Each row has a name. Each question is about the rows just above it.

[-22  11   3 -28  -7  15 -15 -28 -33 -21  11  35  12  10  -9   7   0  36
   5   0 -10  16   5  28  19 -11  -2   9   0 -39  21  36 -14  -8 -12 -23
  15   3   4  38   3  -4 -12 -43  -8   6  10 -17 -22  -3] -> H
[-22  11   3 -28   9  14 -15 -28 -33 -21  11  35  12  10  -9   7   0  36
   5   0 -10  16   5  28  19 -11  -2   9   0 -39  21 -13  11   3  15 -25
 -25   0  -1   8   1  33 -17   8  26  -8  17   2   8 -13] -> X
[-56  10  -4  33  -7  14  34  13   8 -17 -10   0 -12 -26   6   0   3   0
  25   1 -20   3 -36   5 -21   0   4   1   0 -21 -21 -10  11  27   6  28
   0   0  10   0  10 -26   0   8  11   9   0  -3  17  33] -> E
[-22  11   3 -28   9  14 -15 -28 -33 -21  11  35  12  10  -9   1  28   9
 -10   0 -10  16   5  28  19 -11  -2   9   0 -39  21  36 -14  -8 -12 -23
   0   1  10  38   3  -4 -12 -43  -8   6  10 -17 -22 -15] -> U
[ 25   0  17  -1   9 -39   0  -6  14  14 -13 -14  -5   3  13 -19   9 -25
 -27   8  -3  41  31 -16 -28 -15  13 -50   3  33   0  14  -4  25   1 -10
   3 -14  -6  -9  -6   5  24  -7  13 -12   6 -23  11   8] -> T
[  0   6  30  18   1 -20  29  10  -5   4  25  -8   0   7   5   6 -18 -19
   0  18 -25  -9  -4  19   0 -27  -9   0   0   5   0  -1 -28   0  -8  10
  38   0   7   0 -28 -14  -6  17   0 -52  18  18  17   8] -> D
[  0  10  -6   0   2  26  -6 -17 -23  13  -9   3  10   0   2  20 -26 -16
   1  -5   5  -9   0  -6  -7  18  28  12 -52  15   0   5  15   7 -10   0
  19  10  11 -12  39  25 -24  -9 -37  10  -1 -27 -12   4] -> Z
[  7  -8   9  18   5  -9 -44  11  16  -6 -13 -24 -53  18   7 -11   0  -3
   1   2  27  -5  25 -31 -20  33  -7   0   8  -8  17  -8   2 -14 -10  13
   0  31 -25   0   0   0  11   0 -13   7  -1 -29  -7  -7] -> W
[  7  -8   9  18   5  -9 -44  11  16  -6 -13 -24 -53  18   7 -11   0  -3
   1   2  27  -5  25 -31 -20  33  -7   0   8  -8  17  -8   2 -14 -10  13
   0  31 -25   0   0   0  11   0 -13   7  -1 -29  -7 -15] -> A
[  6   8   0   0  10  14 -19   0 -11 -26  15  -3   8 -23 -40   2  28   9
 -10   0   9   8  12  15  -3  17 -25   7  10  30   4 -19 -13   7  36 -36
 -40 -11  12  -7  31  22 -13  -6 -45  -1  -2  42 -20  14] -> S
The rest of the row after [  2  28   9 -10]:	[  0   9   8  12  15  -3  17 -25   7  10  30   4 -19 -13   7  36 -36 -40
 -11  12  -7  31  22 -13  -6 -45  -1  -2  42 -20  14]
The rest of the row after [ 8  0  0 10 14]:	[-19   0 -11 -26  15  -3   8 -23 -40   2  28   9 -10   0   9   8  12  15
  -3  17 -25   7  10  30   4 -19 -13   7  36 -36 -40 -11  12  -7  31  22
 -13  -6 -45  -1  -2  42 -20  14]
After [  7 -10   0  19  10], its row goes on with	[ 11 -12  39  25 -24  -9 -37  10  -1 -27 -12   4]
After [-7 14], its row goes on with	[ 34  13   8 -17 -10   0 -12 -26   6   0   3   0  25   1 -20   3 -36   5
 -21   0   4   1   0 -21 -21 -10  11  27   6  28   0   0  10   0  10 -26
   0   8  11   9   0  -3  17  33]

[  1 -10   3  -3   5   3   1   2  -4  -8  -9  13  -2  -2   6  16   8  -2
  -2  -7   5   0   6  -9   3   0   6  -2   4   5  -4 -15   0  11   8  -8
  -5  -4  -2 -10   0  -1   4  -8  -1  -2] -> Q
[ -1  -8   4  -9   5   2   0   2  -4  -9  -7  10  -1   2   5   7   7  -4
   0  -9   3  -2   4  -3   2   2   6  -4  -1   4   0  -9  -2 -30  -2  33
  17  -5   2  19   9  12   3  19   5 -11] -> P
[-1 -8  4 -9  5  2  0  2 -4 -9 -7 10 -1  2  5  7  7 -2  0 -9  3 -2  4 -3
  2  2  6 -4 -1  4  0 -9 -2  7 12 -2 -2 -7 -3 -8  3 -1  5 -4 -3  1] -> F
[  1  10 -14  31  -2   9  -4  -4   9  28   8  -9  10  -9  -3  10 -13  16
  -5  25  -4   8  -1  -6  -3 -12 -17   7  13  -3  -5   7  11   0 -34 -12
  -1  23   2  11 -12  -6 -19   5   6 -11] -> M
The rest of the row after [-4 -3]:	[1]
The rest of the row after [ 8 -2]:	[ -2  -7   5   0   6  -9   3   0   6  -2   4   5  -4 -15   0  11   8  -8
  -5  -4  -2 -10   0  -1   4  -8  -1  -2]

[ 17  23  -9  13   3   0  13   1   0  25  34  10  19  28  -4  26  35   7
  12  20  24 -11  14  29  26   4  -2  10  -5  -3 -20  16] = Y
[ 20   4  -7  13  -1  -8  13  -1 -12  30  25  17  38  18   4  37  36  10
  39  -7  34   5  24  33  22 -17  11  36  11  15  -9 -10] = G
[  5   0  32   9  19  23   9  22  23  -3 -12  12   2  -6  26  -5 -14  16
   8   4  -3  33   8  -7  -5  14  -2  10  26  24  43   8] = B
[ 16  20 -11  12   1  -3  12  -1  -3  24  33  10  20  26  -5  27  35   6
  12  21  24 -11  14  29  26   5  22  12  -5  -3 -21  12] = R
[  4   0  -7  13  -1  -8  13  -1 -12  30  25  17  38  18   4  37  36  10
  39  -7  34   5  24  33  22 -17  11  36  11  15  -9 -10] = C
The rest of the row after [-5 14 -2]:	[10 26 24 43  8]
Go on from [5 0] to the end of its row.	[ 32   9  19  23   9  22  23  -3 -12  12   2  -6  26  -5 -14  16   8   4
  -3  33   8  -7  -5  14  -2  10  26  24  43   8]
The rest of the row after [26  5]:	[ 22  12  -5  -3 -21  12]
The rest of the row after [14 -2]:	[10 26 24 43  8]
After [ 12  20  24 -11  14], its row goes on with	[ 29  26   4  -2  10  -5  -3 -20  16]

[ 22   0  -2  32 -26   6   3  17 -27  20  20  24  23  20  17 -13  42 -26
 -29 -28  -4 -31 -17   1 -17  35] -> viza
[ 18   4   4  21 -18   2   1  19 -24  17   9  16  16  17   8 -11  24 -14
 -22 -16  -2 -25 -12   2 -12  30] -> vamun
[ 20   3   2  25 -22   3   2  18 -26  18  12  18  18  20  11 -12  30 -18
 -24 -20  -3 -28 -14   2 -14  34] -> Kema
[ 21   3   1  27 -23   3   2  18 -27  19  15  20  20  20  13 -12  34 -20
 -25 -22  -3 -29 -16   1 -15  35] -> rofi
[ 19   4   3  21 -20   2   1  19 -25  18  10  17  17  18  10 -11  27 -16
 -23 -17  -2 -27 -13   2 -13  32] -> lebeb
[ 22   2  -1  29 -25   4   2  17 -27  20  17  22  21  21  15 -13  38 -23
 -27 -25  -4 -30 -16   2 -16  35] -> Goboz
[ 16   4   4  33 -26   6   1  19 -23  17   8  15  15  16   7 -11  22 -13
 -22 -14  -1 -24 -12   2 -12  29] -> Labik
The rest of the row after [ 32 -26   6]:	[  3  17 -27  20  20  24  23  20  17 -13  42 -26 -29 -28  -4 -31 -17   1
 -17  35]
After [-16   2], its row goes on with	[-16  35]
After [ 4 21], its row goes on with	[-18   2   1  19 -24  17   9  16  16  17   8 -11  24 -14 -22 -16  -2 -25
 -12   2 -12  30]

